One vector is turned by the same rotation once a tick. Each row is the vector after some number of ticks, and that number follows the row.
The counts run from 0 to 165.
[-.59,.01,-.30,.00,.14,.03,.08,.00,.22,.04,.04,.00,.26,.13,-.22,-.18,.17,.10,-.29,.39,-.06,.09,.15,-.16,-.12,.34,-.23,-.22,.14,-.15,.00,-.03,-.01,-.08,.16,.10,.02,.05,-.23,-.23,.02,-.10,-.14,.23,-.10,.11,-.02,-.32,.26,.01,-.34,.23,.03,-.47,.12,.02,.01,.05,-.08,.12,-.15,.14,.11,.21,.38,.15,-.18,-.04,-.20,.14,-.08,.11,.17,-.07,-.18,.05,.18]	19
[-.28,-.08,-.01,-.01,.10,.06,-.12,.09,.55,-.06,.10,-.21,.30,.04,-.12,.05,.07,.11,-.18,.23,.09,.06,.10,-.31,-.19,.46,-.15,-.15,-.14,-.10,.17,-.26,.13,-.10,.12,.03,.03,.30,-.11,-.30,.10,.06,.18,.28,.12,.01,-.04,-.27,.02,.08,-.22,.21,.22,-.61,.12,.17,-.05,.06,-.06,.20,.01,.07,.09,-.12,.22,-.03,-.20,.14,-.06,.06,-.11,.12,.15,.09,-.07,-.17,.05]	69
[-.54,-.11,-.27,-.04,.07,-.04,.06,.03,.38,.23,.01,-.04,.39,.07,-.06,-.27,.09,.13,-.24,.12,-.07,.23,-.07,-.21,-.29,.33,-.10,-.19,.10,-.29,-.02,-.02,.09,-.20,-.01,-.05,-.19,-.10,-.28,-.36,-.06,.08,-.19,.37,-.12,.12,-.05,-.33,.07,.14,-.37,.13,.10,-.44,.13,.10,.05,.00,.01,.12,-.09,.16,.05,.07,.22,.12,-.12,-.01,.02,.05,-.21,.03,.15,-.05,.01,.07,.11]	30
[-.40,.05,-.10,.02,-.19,.07,-.13,.04,.27,.08,.21,-.30,.00,.10,-.21,-.30,-.03,-.14,-.21,.11,.04,.23,-.02,-.17,-.27,.17,-.21,-.39,.04,-.27,.08,-.21,.19,-.05,.15,-.09,-.12,.05,-.14,-.36,.00,-.17,.10,.01,-.06,.08,.09,-.23,.28,-.01,-.28,.15,.33,-.62,.02,.10,.22,-.04,.04,.19,.01,.17,-.13,-.01,.24,.22,.01,.10,-.05,-.11,-.06,.35,-.01,-.01,-.08,-.07,.16]	55
[-.50,.04,-.02,-.05,.01,-.20,-.16,.21,.41,-.03,.20,-.29,.17,-.05,-.16,-.08,.19,-.03,-.22,.12,.01,.16,-.02,-.13,-.03,.17,-.18,-.16,.00,-.19,.29,-.15,.07,-.05,.00,.00,-.20,.08,-.38,-.30,.23,.14,.06,-.12,.00,.04,.31,-.13,.17,-.18,-.24,.17,.19,-.73,.24,.20,-.13,.04,.04,-.07,.05,.21,.12,-.04,.18,.02,-.13,.04,.09,-.01,-.13,.06,.18,-.03,-.03,-.11,.06]	164
[-.42,.07,-.18,-.06,-.08,.16,-.09,.05,.24,-.26,.11,-.23,.06,.04,-.07,.00,.10,.09,-.18,.22,.10,-.01,.11,.02,-.22,.21,-.40,-.18,.06,-.03,.14,-.19,-.07,.03,.31,.14,.06,.14,-.19,-.26,.25,-.20,.15,.11,-.07,.02,.11,-.20,.31,-.14,-.25,.32,.21,-.53,-.03,.21,-.01,.11,-.11,.14,-.10,.14,.15,-.09,.29,.19,-.20,.08,-.30,.07,-.04,.22,.28,-.03,-.06,.03,.01]	96
[-.47,-.14,-.19,-.11,-.06,.05,-.15,.11,.30,-.23,.04,-.36,.08,.03,-.17,.03,.28,.00,-.12,.32,.00,.14,-.02,.02,-.23,.17,-.21,-.15,.09,-.12,.04,-.20,.00,-.01,.15,-.05,-.02,.02,-.13,-.40,.12,-.11,.22,.04,-.18,.11,.12,-.05,.16,-.15,-.19,.32,.19,-.67,.05,-.05,.02,.13,-.08,.16,.11,.19,.08,.07,.41,.13,.09,.01,-.05,-.15,-.02,.08,.31,-.03,-.18,.02,.12]	87
[-.43,.06,-.19,.01,-.11,-.01,-.05,.12,.17,.06,.14,-.24,.10,.09,.05,-.30,.14,-.04,-.15,-.03,.09,.15,.12,-.01,-.33,.01,-.31,-.10,.20,-.37,.00,.05,.11,.01,.04,-.01,-.25,.08,-.37,-.29,.04,.03,.07,.23,-.02,.16,.05,-.10,.50,.03,-.34,.34,.06,-.61,.01,.28,-.08,.04,-.05,.10,.01,.15,.12,.16,.19,.14,-.01,-.03,-.14,-.05,-.05,.07,.10,-.13,.00,.25,.11]	124
[-.42,-.08,-.14,-.09,.03,-.11,-.14,.18,.44,-.05,.07,-.17,.22,.07,-.19,-.07,.25,.13,-.21,.12,.01,.30,-.07,-.17,-.14,.26,-.07,-.12,-.15,-.08,.17,-.11,.15,-.20,-.02,-.04,-.19,.08,-.11,-.39,.12,.10,.07,.16,.10,.08,.19,-.27,.07,.01,-.24,.17,.21,-.73,.22,.13,-.04,.05,.18,.07,.05,.25,.11,-.03,.22,.03,-.16,.05,.20,.02,-.26,.02,.22,.08,.03,-.05,.08]	159
[-.58,.02,.00,-.05,.01,-.15,.08,-.04,.39,.19,.11,-.22,.37,.11,-.05,-.26,.09,.07,-.17,-.01,-.04,.22,-.05,-.25,-.16,.14,-.16,-.14,.15,-.29,.17,-.16,.30,-.05,-.10,-.04,-.08,.09,-.22,-.17,-.01,.22,-.12,.21,.04,.10,.08,-.19,.12,.16,-.32,.22,.22,-.57,.21,.24,.03,-.04,.08,.14,-.09,.08,.08,.09,.10,.19,-.21,.08,.05,.09,-.17,.07,.08,.03,.08,.01,.20]	152
[-.43,.09,-.19,-.04,-.14,-.02,.00,.09,.20,-.07,.18,-.17,.07,.12,-.06,-.44,.06,-.08,-.22,.03,.03,.21,.05,.07,-.26,-.04,-.18,-.35,.05,-.25,.05,.07,.10,-.02,.22,-.12,-.25,.05,-.28,-.36,.17,-.14,.03,-.02,.10,.17,.18,-.15,.42,-.03,-.21,.23,.15,-.57,.09,.15,.14,-.07,.03,.13,.04,.29,-.05,.05,.25,.22,-.12,-.04,.03,-.03,-.09,.16,.04,-.08,-.10,.05,.26]	134
[-.35,.11,-.18,-.08,.04,.08,.03,.13,.26,-.29,.01,-.34,.11,.10,-.01,.04,.30,.04,-.17,.34,.02,.04,.21,.00,-.15,.18,-.11,-.05,.12,-.12,.22,-.20,-.08,-.07,.30,-.15,-.14,.15,-.20,-.31,.30,-.07,.16,.18,-.05,.05,.07,-.22,.21,-.14,-.12,.23,.15,-.62,.12,.13,.07,.07,-.14,.08,.12,.07,.06,-.03,.33,.13,-.15,.01,-.21,-.03,-.12,.08,.36,-.12,-.10,-.12,.17]	91
[-.52,.11,-.33,-.10,.03,-.07,.08,.11,.27,-.22,.00,-.13,.14,.12,-.05,-.14,.27,.07,-.27,.26,-.07,.13,.10,.06,-.06,.14,-.05,-.15,.06,-.07,.23,-.05,-.06,-.15,.24,-.04,-.29,-.07,-.27,-.34,.20,-.08,-.07,.10,-.06,.07,.23,-.34,.18,-.14,-.18,.15,.12,-.53,.22,.15,.08,-.03,.00,.01,-.02,.27,.09,-.05,.25,.21,-.28,-.04,-.03,.08,-.27,.03,.31,-.11,-.01,-.07,.15]	11
[-.48,.25,-.20,.02,-.02,-.06,.07,-.02,.36,.11,.10,-.29,.13,.12,-.04,-.17,.09,-.19,-.21,.10,.11,.09,.05,-.26,-.21,.21,-.11,-.25,.18,-.30,.24,-.21,.21,-.09,-.02,-.13,-.16,.00,-.30,-.22,-.03,-.04,.05,.17,-.10,.01,.09,-.39,.23,.05,-.23,.09,.29,-.53,.21,.39,.12,-.17,-.07,.12,.10,.10,-.09,-.08,.19,.16,-.08,.07,-.04,.05,-.22,.28,.02,.01,-.05,-.03,.10]	52
[-.51,-.07,-.26,-.02,.04,-.05,-.01,.08,.39,-.11,.19,-.02,.19,.10,-.11,-.25,.08,-.10,-.22,.23,.09,.17,.01,.02,-.25,.12,-.21,-.40,-.11,-.04,.06,.04,.16,.00,.12,.12,.01,.09,-.25,-.27,.07,-.20,.03,.03,.09,.12,.16,-.30,.24,-.12,-.10,.22,.14,-.56,.20,.19,-.07,-.09,-.01,.21,-.02,.37,.03,-.01,.30,.14,-.22,-.04,.17,.20,-.15,.20,.02,.06,-.22,.05,.26]	137
[-.53,-.27,-.26,-.13,.00,.12,.05,.02,.35,-.05,-.06,-.08,.44,.10,.03,-.21,.16,.21,-.18,.24,-.01,.17,-.03,.00,-.39,.20,-.16,-.16,.06,-.20,-.09,-.08,.02,-.08,.22,-.02,.00,-.02,-.19,-.32,.08,-.05,-.05,.38,-.09,.21,-.09,-.20,.07,.09,-.21,.22,.08,-.40,.04,-.03,.03,.10,-.17,.25,-.08,.16,.11,.07,.32,.18,-.17,-.01,.02,.02,-.11,.00,.31,-.08,-.10,.13,.21]	109
[-.45,.04,-.19,.02,.12,-.09,.10,.05,.28,.01,.12,-.11,.21,.21,-.16,-.36,.12,-.01,-.25,.33,-.07,.16,.16,-.15,-.16,.21,-.11,-.29,.03,-.20,.00,.05,.17,-.07,.21,-.04,-.10,.21,-.16,-.24,.09,-.06,-.01,.19,.21,.14,.00,-.25,.30,.07,-.17,.21,.07,-.61,.20,.03,.02,-.02,.01,.19,-.02,.18,-.04,.19,.35,.16,-.19,-.05,-.03,.10,-.11,.08,.03,-.04,-.17,-.03,.35]	140
[-.43,.19,-.19,.07,.13,-.14,-.06,.20,.43,.10,.11,-.14,.22,.02,-.05,-.12,.14,-.15,-.30,.17,.07,.07,.13,-.15,-.15,.34,-.06,-.18,.08,-.37,.19,-.02,.03,-.08,-.01,-.08,-.32,.09,-.51,-.30,.10,.09,.05,.18,-.03,.02,.15,-.33,.21,-.05,-.25,.10,.07,-.60,.22,.30,-.09,-.05,-.08,.00,.11,.13,.04,-.11,.19,-.06,-.09,-.02,.04,.05,-.16,.09,.03,-.11,-.09,-.01,.12]	42
[-.54,-.06,-.26,-.06,.05,-.08,.03,.11,.44,.20,.04,-.06,.38,.01,.02,-.25,.08,.13,-.29,.08,-.04,.19,-.05,-.18,-.23,.33,-.06,-.20,.09,-.31,.05,-.05,.07,-.22,.00,-.07,-.22,-.07,-.38,-.32,.00,.13,-.16,.34,-.11,.09,.03,-.38,.02,.07,-.29,.08,.10,-.45,.17,.20,.05,-.01,-.03,.06,-.08,.17,.05,-.11,.09,.11,-.23,.03,.08,.05,-.27,.05,.17,-.04,.05,.07,.12]	31
[-.57,-.09,-.22,.00,-.02,.02,-.08,.04,.32,.14,.13,.05,.28,.01,-.05,-.20,-.04,.13,-.31,.00,.04,.14,-.09,-.19,-.27,.29,-.31,-.32,.01,-.17,.05,-.07,.07,-.12,.03,.18,-.01,-.03,-.37,-.30,.03,-.03,-.18,.23,-.11,.09,.11,-.36,.15,.02,-.43,.20,.18,-.40,.03,.24,-.02,.05,-.05,.12,-.27,.22,.15,-.09,.15,.15,-.24,.05,-.08,.13,-.11,.20,.10,-.04,.02,.10,-.04]	26
[-.31,-.04,-.17,-.14,-.04,.05,-.09,.15,.45,-.16,-.04,-.41,.14,.10,-.01,.07,.26,.14,-.10,.13,.07,.15,-.02,-.10,-.22,.25,-.07,.03,.01,-.15,.16,-.27,.03,-.19,.07,-.15,-.20,.07,-.04,-.35,.15,.08,.22,.31,-.11,.07,.07,-.20,.03,.07,-.21,.23,.31,-.70,.09,.20,.06,.08,.03,.11,.12,.14,.10,-.12,.20,.06,-.10,.12,-.01,-.10,-.23,.05,.35,.03,.14,-.05,.02]	80
[-.60,.04,-.05,-.03,.01,-.23,-.14,.14,.40,.01,.12,-.31,.28,-.01,-.14,-.08,.28,-.06,-.18,.16,-.06,.15,-.04,-.18,-.06,.15,-.12,-.16,.12,-.25,.25,-.15,.11,-.03,-.06,-.06,-.19,.04,-.35,-.26,.16,.19,-.02,-.08,-.05,.05,.25,-.12,.12,-.13,-.18,.15,.15,-.69,.29,.19,-.12,.02,-.03,-.04,.08,.20,.13,.04,.21,.02,-.07,-.01,.14,.02,-.17,.02,.17,-.02,-.08,-.06,.16]	163
[-.34,.04,-.14,-.11,-.11,.06,-.09,.12,.36,-.10,-.02,-.48,.17,.11,-.05,-.04,.28,.13,-.08,.14,.02,.19,.03,-.08,-.23,.19,-.07,.03,.13,-.23,.15,-.24,.07,-.13,.08,-.21,-.26,.08,-.09,-.37,.18,.07,.18,.24,-.11,.10,.03,-.09,.13,.05,-.23,.21,.25,-.70,.09,.12,.14,.12,.03,.09,.17,.09,.04,.00,.25,.16,-.01,.09,-.06,-.19,-.20,.01,.31,-.05,.11,-.05,.12]	81
[-.49,.26,-.25,.02,.04,-.05,.07,-.06,.34,.18,.10,-.24,.08,.16,-.12,-.19,.12,-.18,-.18,.24,.04,.14,.10,-.25,-.22,.27,-.07,-.19,.22,-.29,.12,-.20,.19,-.13,-.04,-.13,-.12,.03,-.19,-.21,-.10,-.04,.08,.20,-.13,.04,-.02,-.34,.26,.10,-.24,.13,.25,-.57,.18,.27,.17,-.14,-.03,.17,.11,.08,-.10,.07,.28,.16,.00,.03,-.09,.01,-.19,.24,-.01,-.01,-.07,-.02,.19]	51
[-.48,.00,-.28,-.01,.16,-.05,.05,.13,.35,.01,-.04,-.11,.33,.10,.06,-.15,.29,.04,-.16,.22,.09,.11,.16,-.08,-.31,.21,-.20,-.04,.17,-.28,-.03,.08,.07,-.06,.01,.04,-.18,.08,-.35,-.20,-.02,.11,.05,.45,-.06,.11,-.07,-.18,.29,.09,-.23,.33,-.04,-.51,.11,.24,-.24,.00,-.13,.11,.05,.09,.15,.11,.29,.04,-.06,-.07,-.07,.11,-.10,-.03,.18,-.09,-.04,.25,.14]	120
[-.61,.03,-.38,-.12,.08,-.11,.09,.08,.30,-.16,-.03,-.08,.15,.09,-.12,-.12,.34,.08,-.23,.33,-.01,.16,.00,.06,-.15,.16,-.08,-.15,.12,-.03,.14,-.08,.00,-.13,.09,-.03,-.17,-.13,-.26,-.30,.14,-.07,-.08,.13,-.16,.07,.19,-.34,.13,-.11,-.14,.16,.14,-.51,.24,.17,.00,-.09,.01,.05,-.02,.32,.12,.04,.30,.21,-.25,-.05,.03,.12,-.29,.01,.30,-.01,-.08,.02,.16]	10
[-.46,.08,-.16,-.14,-.12,.21,.08,-.01,.22,-.09,.00,-.30,.21,.14,.10,-.17,.09,.17,-.21,.15,-.03,.09,.10,.01,-.26,.11,-.21,-.15,.20,-.19,.10,-.19,-.05,-.08,.38,-.08,-.12,.06,-.23,-.29,.20,-.11,-.02,.33,-.03,.16,.00,-.24,.23,.08,-.30,.28,.19,-.44,-.03,.14,.24,.07,-.16,.17,-.11,.09,.09,-.05,.16,.33,-.26,.08,-.31,-.04,-.14,.13,.33,-.09,.10,-.03,.12]	102
[-.52,.02,-.02,-.01,.02,-.10,.08,-.01,.37,.20,.08,-.22,.29,.19,-.10,-.25,.12,.16,-.15,.07,-.07,.24,-.01,-.30,-.13,.18,-.14,-.16,.13,-.26,.09,-.11,.31,-.10,-.01,-.05,-.09,.17,-.11,-.21,.00,.19,-.06,.29,.08,.13,-.02,-.20,.19,.23,-.35,.24,.20,-.62,.16,.18,.06,.03,.07,.18,-.09,.08,.03,.21,.13,.20,-.17,.06,-.04,.04,-.18,.05,.11,.00,.08,.01,.20]	151
[-.46,.04,.00,.04,-.01,-.02,-.06,.04,.29,.09,.29,-.16,.20,.06,-.19,-.33,-.04,.04,-.22,.09,-.02,.17,.07,-.23,-.18,.16,-.34,-.36,.00,-.24,.05,-.01,.18,.06,.16,.09,.01,.24,-.22,-.22,.09,-.03,-.04,.06,.20,.13,.05,-.17,.38,.02,-.31,.28,.12,-.62,.06,.14,.01,.07,.05,.18,-.16,.14,.07,.16,.22,.19,-.17,.05,-.14,.08,.00,.21,.01,-.07,-.13,-.02,.20]	145
[-.70,.04,-.25,-.09,.04,-.05,.00,.03,.22,-.09,.16,-.04,.25,.00,-.14,-.20,.10,-.05,-.28,.24,-.03,.09,.01,.02,-.13,.13,-.29,-.31,.11,-.12,.15,-.06,-.05,.04,.13,.15,.04,-.03,-.45,-.26,.15,-.11,-.14,-.08,-.12,.08,.22,-.26,.20,-.18,-.22,.19,.09,-.45,.13,.12,-.06,.00,-.12,.04,-.17,.25,.16,.03,.28,.20,-.25,-.05,-.10,.18,-.08,.15,.15,-.12,-.21,.01,.16]	15
